rotation ticks, each row followed by its count of ticks:
The counts run from 0 to 456.
|  18 |  -4 | -11 |   8 |  13 | -10 |   5 |  19 |   3 | -15 |   3 | -21 | -23 |  -1 |  -2 |  25 |  11 |  -6 |  15 |  -6 |   4 |  20 |  10 |  45 | -29 |  41 |  -5 | -14 | -27 |   1 |  33 |  14 | -11 | => 342
|  14 | -15 | -14 |  12 |  -4 |  11 | -18 |   6 |  28 | -15 |  31 |  17 |  -3 |   0 | -12 |  -5 |  17 | -40 |  -4 | -11 |  11 | -13 |  -2 |   1 | -36 | -15 | -25 | -13 |  14 |   0 | -18 |   9 |  37 | => 69
|  17 |   8 |   7 |   3 |   1 |   9 |   3 |   2 |  21 | -19 |   7 |  15 | -43 |  -8 |  -3 |  35 |  -7 | -12 |  -1 | -50 |   1 | -17 |  -6 |  11 |  10 |  -6 |  11 |  20 |   6 | -10 |   4 |   0 |  32 | => 255
|   3 |  -6 | -34 |   7 |  17 |  19 |   8 |  27 |  14 |  -8 |  22 |   2 |  10 | -10 |   4 |  33 |  -9 |  22 |  14 |   8 |   9 | -13 |  26 |  14 | -34 |  -8 | -20 |  23 |  13 |  -2 |   4 |  -3 |  11 | => 298
|   9 |  28 |  13 |  -8 | -14 |  12 |  10 | -16 |  -4 |  15 |  -9 | -19 |  12 |   6 |  -3 | -27 |  28 |  29 |   4 |  23 |  -7 | -15 |  -9 |   1 |  -2 | -13 |  40 | -12 |   7 |  13 | -21 |   4 | -19 | => 197
|  12 | -11 |  -8 |  28 |  -1 | -40 |   7 |   4 | -14 |   6 |  -3 |  26 | -19 |   7 |   2 |  22 |   9 |   0 |  -5 | -16 | -36 | -20 |  -5 |  16 | -27 |  -2 |  24 | -25 |   7 |  10 |   4 |  30 |  -2 | => 39
|  -6 | -11 |  11 |   8 |  20 |  21 |   4 |   1 |  14 | -15 |   5 |  -2 |  15 |  -8 |  -2 |  31 | -25 | -19 |  -3 |  -7 |   9 |  -8 |   7 |  -3 | -23 |  37 | -19 |   1 | -26 |   3 |  43 | -27 |   8 | => 141
|  -2 | -10 |  11 | -18 | -19 | -11 |  -3 |  10 |  -2 |  25 | -27 |  30 |  -8 |   5 | -19 |  -8 | -20 |  17 |  11 |  -7 |  12 | -17 | -14 |   2 |  25 |   4 |  30 | -15 |  -2 |   0 |  22 | -29 | -20 | => 14
|  -9 |  -7 | -16 | -31 | -21 |   9 |  11 |  37 |  -5 |  11 |  12 |  -1 |  -6 |  11 |  -4 |  -6 |  -7 | -13 |   9 |  -5 |  28 |  34 |  20 |   3 |  26 |  -2 | -26 |  17 | -11 |   6 |   4 | -11 | -19 | => 319
|   2 |  19 |   8 | -16 |  24 |  40 |  16 |  31 |   9 |  12 | -13 |  12 | -14 |   5 |  10 |   1 |   5 |  47 | -17 |  -4 | -20 |   5 |   2 |  -5 |  22 |   0 |  13 |  10 |   3 | -22 |   3 | -23 |   8 | => 56
|   5 |  22 |   6 |  -5 |  -7 | -18 | -19 |  28 | -11 |  15 |   9 | -44 |  -7 | -17 |  -7 |  16 |  11 |  15 |  25 |  16 |  22 |  -4 |   1 |  -1 |   5 |  16 |  16 |   2 | -10 |   3 |  37 |   8 | -18 | => 6
|  21 | -18 |  -2 | -16 |  11 | -12 |   8 |  16 |  21 | -10 |  21 |  12 |  11 |  -7 | -16 | -16 | -19 |  10 |  26 | -14 |  25 |  16 | -15 |  11 |  24 |  21 |  21 |  -7 |  -8 |  -3 | -17 |  -2 |  20 | => 431
| -17 |  17 |  18 | -14 | -12 |  12 |  -4 |  -2 |   7 |  13 |   5 |  29 |  -6 |  19 | -18 | -34 |   7 | -10 | -46 |  -2 | -15 |  -1 | -28 | -23 |  -2 | -11 |  -5 |  11 |  27 |  -1 | -11 |  -3 |  15 | => 286
|   1 | -13 |   7 |  10 |  20 |  51 |  26 |  16 |  26 |  -7 |  20 |   7 |  13 |  -3 |  -8 | -38 |   0 |   5 |  -5 |   4 | -15 |  25 |  11 | -11 | -11 |  -9 |   6 | -11 | -34 |   8 |  -5 |  -3 |   1 | => 358
|  -1 |   3 |   9 |  20 |  -1 | -11 |   8 |  -5 | -24 |  14 | -13 |  21 | -22 |  -6 |  -4 | -28 |  -6 |  16 |  -5 |  -9 | -35 |  -2 | -39 | -41 |  11 |   9 |  27 |  -2 |  -3 | -21 |   2 |  13 |  -5 | => 241
| -15 |  17 |  -1 |   9 |  -5 | -23 |   1 | -44 | -25 |  25 |  -7 | -22 |  34 |  18 |   0 | -24 |  12 |  12 |  -4 |  16 | -16 | -22 |   6 |  10 |   1 |  -9 |   3 |  -4 |   4 |  17 | -19 |  12 |  12 | => 420
|  13 |  -1 |   7 |  32 | -14 | -17 |   6 | -20 |   8 |  -8 |  11 | -12 |  33 |   2 | -12 | -14 |  -8 |  10 |  17 |  15 |   2 |  19 |   8 |   9 | -22 |  29 |  42 | -35 |  -8 |  12 |   5 |   3 | -26 | => 423
|   1 | -17 |   1 |  26 | -17 | -22 |   3 | -10 |  -2 | -14 |   6 |   9 |   3 | -13 |   7 |  -8 | -17 | -59 | -12 | -13 | -22 |   7 |  31 |  26 | -24 |   4 | -26 | -13 |  -3 | -18 |   6 |   9 |   3 | => 335
|   2 |  30 |  18 |  10 | -24 |   5 |  -4 |   6 |   9 |  17 |  12 |  12 |  19 | -18 |  -2 |   6 |  -2 | -26 | -29 |   8 |   4 |  10 |   6 | -39 |  12 | -22 |   6 | -12 |  27 |   3 |  11 | -21 | -28 | => 288
|   0 | -11 |  16 |  24 |  -1 | -31 |  22 |   2 |  -4 |   9 |  -1 |  25 | -23 |  10 |  -9 | -38 | -16 |  32 |   5 | -30 | -27 |   3 | -10 |  -4 |  10 | -11 |  33 |   8 |  -2 | -10 |  -6 |  11 |  -8 | => 240
|  10 |   6 | -14 |  10 |  12 |  -7 |   7 |  27 |   7 | -20 |  35 |   8 | -11 |   4 |  12 |  51 | -14 |  22 |  13 | -16 | -25 |  -2 |   4 |  17 | -20 |   3 | -33 |  19 |  -4 |  -9 |  11 |   2 |  -1 | => 31
|   6 | -22 | -32 |  11 |   5 | -24 |  12 |   9 |  -9 |  12 | -15 |  16 | -18 |  22 |  -2 |  -3 |  -2 |  18 |   1 |  13 | -22 |  -8 | -13 |  16 | -35 | -14 |  16 |  -4 |  28 |   7 | -16 |  17 |  -7 | => 306
| -14 |   1 | -18 |   7 |   4 |  -9 | -10 |  -5 |  17 | -27 |   9 | -19 |  -4 |  -1 | -16 |  11 |  -1 |  32 |  25 |  -8 |  25 |   2 |   3 |  21 | -36 |   4 | -33 |  15 | -13 |   9 |  18 | -12 |  -7 | => 453
|  14 |  -8 |   0 |   9 | -13 |  14 |  -3 |  26 |  30 |  -3 |  25 |  38 |  20 |  -9 | -20 | -15 | -19 | -39 |   2 |   2 |  -1 | -17 |  14 |  -6 |  -3 | -21 |  -9 | -20 |  13 |   8 |   0 |  -4 |  12 | => 290
|  15 |   6 |  16 |  27 | -23 | -46 |  -1 | -34 |  -2 |   4 | -13 | -12 |  10 |   1 |  -9 | -22 |   2 |   5 |  -5 |  14 |  12 |  20 |  -3 |   9 | -16 |  24 |  23 | -27 |  14 |  25 |  -2 |  -4 | -27 | => 422
| -12 |   3 | -10 | -24 |   8 |  10 |  24 |  35 |   9 |  14 | -11 |  37 |  10 | -16 | -11 |  -7 |  15 | -12 | -25 | -15 | -28 |  -3 | -10 |  -4 |  19 | -27 |   8 |  -3 |   3 |  -8 | -21 |  -1 | -13 | => 284
|  -1 |  25 | -11 |  12 | -15 |  16 |  -9 | -14 |  -8 |  18 | -13 | -13 |   2 |  -8 |  -5 | -13 |  45 |   7 |  -5 |  -9 | -40 | -14 |   6 |  12 | -17 |  -2 |  27 | -17 | -15 | -18 |  10 |  19 | -16 | => 41
|  13 | -10 |  -3 | -12 | -20 |  -3 | -25 |   8 |  17 | -14 |   4 |   6 | -32 | -14 |  20 |  18 | -19 |  19 |  15 | -12 |  25 | -13 |   9 |  29 |   3 |  -1 | -48 |  -4 |   6 |  -2 |  13 | -35 |  17 | => 29
|   4 | -10 |  39 |   8 |  14 |   4 |  -2 |   4 |  13 |  -6 |  -1 | -13 | -10 |  -6 |   2 |  11 | -31 | -24 | -11 |  -9 |  31 |   0 |   5 |  -5 | -11 |  18 | -21 |  -3 | -15 |  11 |  43 | -28 |  13 | => 140
|  -2 |  16 | -20 |  -6 |  -4 | -10 |   9 |  14 |  10 | -18 |  29 |  11 |  -4 |  -6 |   5 |  50 |   3 |  -2 |   1 | -27 |   5 |  22 |   0 |  -5 |   6 |  -8 | -46 |  24 |  -7 |   8 |   0 | -12 |  -5 | => 253
|  -4 |  18 |  23 |   8 |   9 |   3 |   3 | -20 |  -5 |  33 |   2 | -13 |  15 |  32 |  -3 | -24 |  12 | -14 | -24 |   8 |  -3 |  29 |  20 | -10 |  31 | -13 |  25 |  -8 |  -6 |  11 |  -3 | -11 |  -7 | => 354
|   4 |   9 |  -3 |  22 | -23 |   6 |   3 |  12 |  -8 | -22 |  12 |   3 | -36 | -36 |  10 | -12 | -12 |   2 | -18 | -15 | -18 |  17 | -15 | -24 | -20 |   8 | -40 |  13 | -13 | -12 |   7 |  -5 |   2 | => 25
| -14 |  29 |   1 | -16 | -10 |   8 | -12 |   2 |  -3 |   1 | -13 |  -1 |   0 |   2 |  11 |  39 |   8 |  20 |  -4 |  -8 | -22 | -33 |  22 |  19 |  18 | -23 | -27 |  13 |   6 |  -4 |  32 | -31 | -11 | => 258
|   1 |  14 |  -9 |  -3 |   9 | -15 |   3 |  24 |  -1 |  15 |  18 |   6 |  -1 |  -4 | -21 |  19 |   8 |   8 | -11 | -13 |  34 |  54 |  32 |  -6 |  36 |  17 | -10 |  -2 |  -5 |   3 |  10 | -15 |  -5 | => 52
|  -9 |   3 | -25 |   1 |   5 |  -3 | -17 | -13 | -34 |  20 | -18 | -14 |   5 |   0 | -12 |  37 |  -7 |  15 |  -4 |  14 |   9 | -19 |  -1 |  -9 | -25 |  25 |   1 |   5 |  30 | -27 |  29 |  -2 |  14 | => 302
|   5 | -15 | -16 |  -4 |  12 | -14 | -19 |  22 |   1 |   1 | -17 |   4 |  -7 |  -8 | -23 |  34 |   1 | -18 |   9 |   7 |  38 | -25 |  23 |   8 | -16 |  12 | -15 | -21 |  -2 |  12 |  33 |  14 |  20 | => 74
| -17 |  -2 |  18 | -38 |  13 | -35 |  -1 |  -1 | -12 |  22 | -19 |  -2 |   5 |  -3 |  -1 |  13 | -19 |  -5 | -18 | -18 |  16 |  -3 | -33 |  -6 |  43 |  17 |  -2 |   2 |  -5 |  -6 |  14 | -23 |  10 | => 436
|   2 |   2 | -16 |  28 | -31 |   2 |   1 | -26 | -13 |  -6 |  25 |  -4 |  19 |  24 |  16 |  -2 | -12 |  -7 |  -5 |  27 |  -8 |  16 |  16 |   4 | -38 |   7 | -20 | -12 |   6 |  20 |   0 | -13 |  -5 | => 111
|  19 |  -7 | -14 |  17 | -12 |  -7 |   9 |  39 | -11 |  21 |  30 | -13 | -19 |  -4 |  13 | -26 |  11 | -23 |   3 |  12 |   0 |  26 |   4 | -15 |   6 | -18 |  15 |   2 |  -9 |   7 | -21 |  35 | -15 | => 314
|   6 |   6 |  -4 | -27 |   5 |  -3 | -11 | -15 |  -9 |  19 | -19 | -24 | -27 |  46 |   1 |   3 |  23 |  16 |  -9 |  -3 |  17 |   4 |  -3 |  42 |   3 |   8 |  19 |   4 |  11 |   8 |   3 |  -2 |  24 | => 346
| -12 |   5 |   9 |  18 |  33 |   0 |  10 | -11 |  12 |   2 |  -6 | -11 |   7 |  23 |  25 |  19 |   3 | -22 |  -7 |   2 | -44 | -20 |   2 |   1 | -23 | -36 |  11 |  22 |  18 |  -1 |  -3 |  28 |   5 | => 374
|  13 |   8 |   3 | -14 | -13 |  55 |  22 |  16 | -16 |  14 |  -5 |  -6 | -24 |  -8 |  11 |  14 | -19 |   0 |   1 |  -9 |   2 |  -2 |   6 |  -8 |  29 |  -3 |  26 |  26 |  -2 | -26 |  12 | -25 |   6 | => 323
|  14 |  10 |  13 |  42 |  -1 |  -5 |   5 |  -5 |   4 | -17 |  20 | -16 | -19 | -31 |  18 |  -1 |   4 |   9 | -11 |  -8 |   6 | -13 | -20 | -22 | -39 | -22 | -14 |  18 |   1 |  24 |  -5 |  -1 |  -3 | => 448
|  -3 |  31 |  15 |   6 | -15 |   5 |  -5 |   0 |  -1 |  24 |   9 |  17 |   7 |  12 |  -1 |   2 |   0 | -17 | -43 |  15 |  -3 |   8 | -27 | -54 |   0 |  -9 |  -1 |  -6 |  27 |   7 |  -2 | -11 |  -8 | => 287
